In the data rows, 500 means zero.
Here is the table:
[569 659 677 309 545 609 476 744 196 609 897 567]
[559 511 724 591 553 621 564 526  90 430 803 673]
[617 341 496 471 605 371 446 492 517 517 511 242]
[565 303 521 631 663 422 546 367 506 456 403 461]
[559 542 690 524 523 646 555 529 112 436 779 728]
[259 598 402 447 333 424 712 493 741 665 457 461]
[372 576 584 621 505 650 807 304 560 522 405 512]
[420 641 493 325 498 607 678 594 629 717 728 424]
[416 258 385 650 501 299 500 403 600 480 275 326]
[341 614 486 427 481 677 634 612 646 634 641 310]
[568 517 495 542 525 485 275 495 522 409 382 583]
[421 219 351 617 506 282 486 384 620 482 300 329]
[577 410 527 368 628 392 493 567 541 554 481 276]
[295 534 376 514 356 458 709 372 706 643 384 423]
[550 398 491 440 653 442 437 560 506 594 555 287]
[403 770 450 423 339 692 551 623 556 607 624 701]
[460 551 588 518 388 470 584 588 318 479 658 578]
[563 680 650 497 422 648 282 600 149 341 764 844]
[601 750 602 472 440 654 351 742 102 389 802 865]
[411 569 452 398 474 592 662 650 625 685 714 373]
[671 536 456 540 510 444 312 499 498 418 413 585]
[689 574 478 424 530 460 288 510 516 482 412 639]
[372 596 512 371 476 639 639 624 650 696 703 359]
[474 254 412 601 500 285 531 381 637 523 333 319]
[564 502 449 500 513 532 265 516 507 382 369 609]
[386 687 469 520 399 730 501 532 552 468 541 647]
[513 576 687 514 557 682 555 550 168 452 769 743]
[537 376 513 455 612 424 442 504 563 553 497 307]
[484 782 497 451 371 688 547 566 495 563 570 685]
[430 771 492 417 393 657 513 561 581 573 533 653]
[449 766 495 458 379 711 547 462 568 470 516 661]
[594 485 427 467 502 466 289 521 497 417 386 594]
There are 2 hidden groupings, and every row belongs to one group of each. Only the weakest grouping, the one that moves the rows least, is given. The first row asked about is in group 0, and each new group gets the next number.
More rows, each followed by its group:
[460 364 405 523 525 254 448 415 626 408 221 356] >> 0
[429 303 374 527 473 271 495 399 632 486 280 342] >> 0
[450 713 474 428 361 659 517 478 558 514 601 686] >> 1
[451 284 387 567 500 263 485 438 579 504 298 364] >> 0
[461 761 466 403 374 649 556 546 563 574 568 693] >> 1
[471 287 414 615 482 285 486 315 656 421 213 304] >> 0
[494 319 542 579 631 476 551 404 470 474 389 497] >> 2
[571 306 549 622 643 485 557 347 513 374 309 471] >> 2
[499 266 371 611 528 291 452 356 661 482 304 308] >> 0
[389 563 543 470 496 594 785 406 540 693 646 599] >> 2
[560 369 502 382 617 396 443 555 522 532 519 263] >> 3
[421 252 423 662 500 300 489 375 658 413 205 302] >> 0
[491 552 600 478 379 445 551 572 305 496 654 603] >> 0
[652 741 644 472 408 657 291 678  97 398 765 847] >> 1
[636 503 485 568 503 530 319 468 495 377 333 580] >> 1
[641 597 700 420 567 629 530 636 205 445 853 484] >> 3
[616 504 454 498 500 474 300 518 486 401 391 581] >> 1
[563 347 479 450 630 451 437 538 553 529 510 276] >> 3
[542 407 496 442 610 392 476 592 527 576 520 266] >> 3
[578 520 431 481 541 486 265 525 497 414 383 607] >> 1
[498 262 495 650 619 470 597 289 520 345 353 465] >> 2
[569 431 524 451 610 416 419 501 577 478 452 252] >> 3
[580 280 566 654 619 481 561 299 493 371 377 442] >> 2
[447 280 408 619 465 228 479 388 584 424 223 319] >> 0
[347 560 385 458 317 465 727 459 682 609 479 468] >> 0
[666 534 511 536 542 497 302 596 470 437 411 608] >> 1
[417 773 503 427 383 661 516 569 574 549 533 678] >> 1
[415 577 544 505 498 635 789 464 482 629 606 575] >> 2
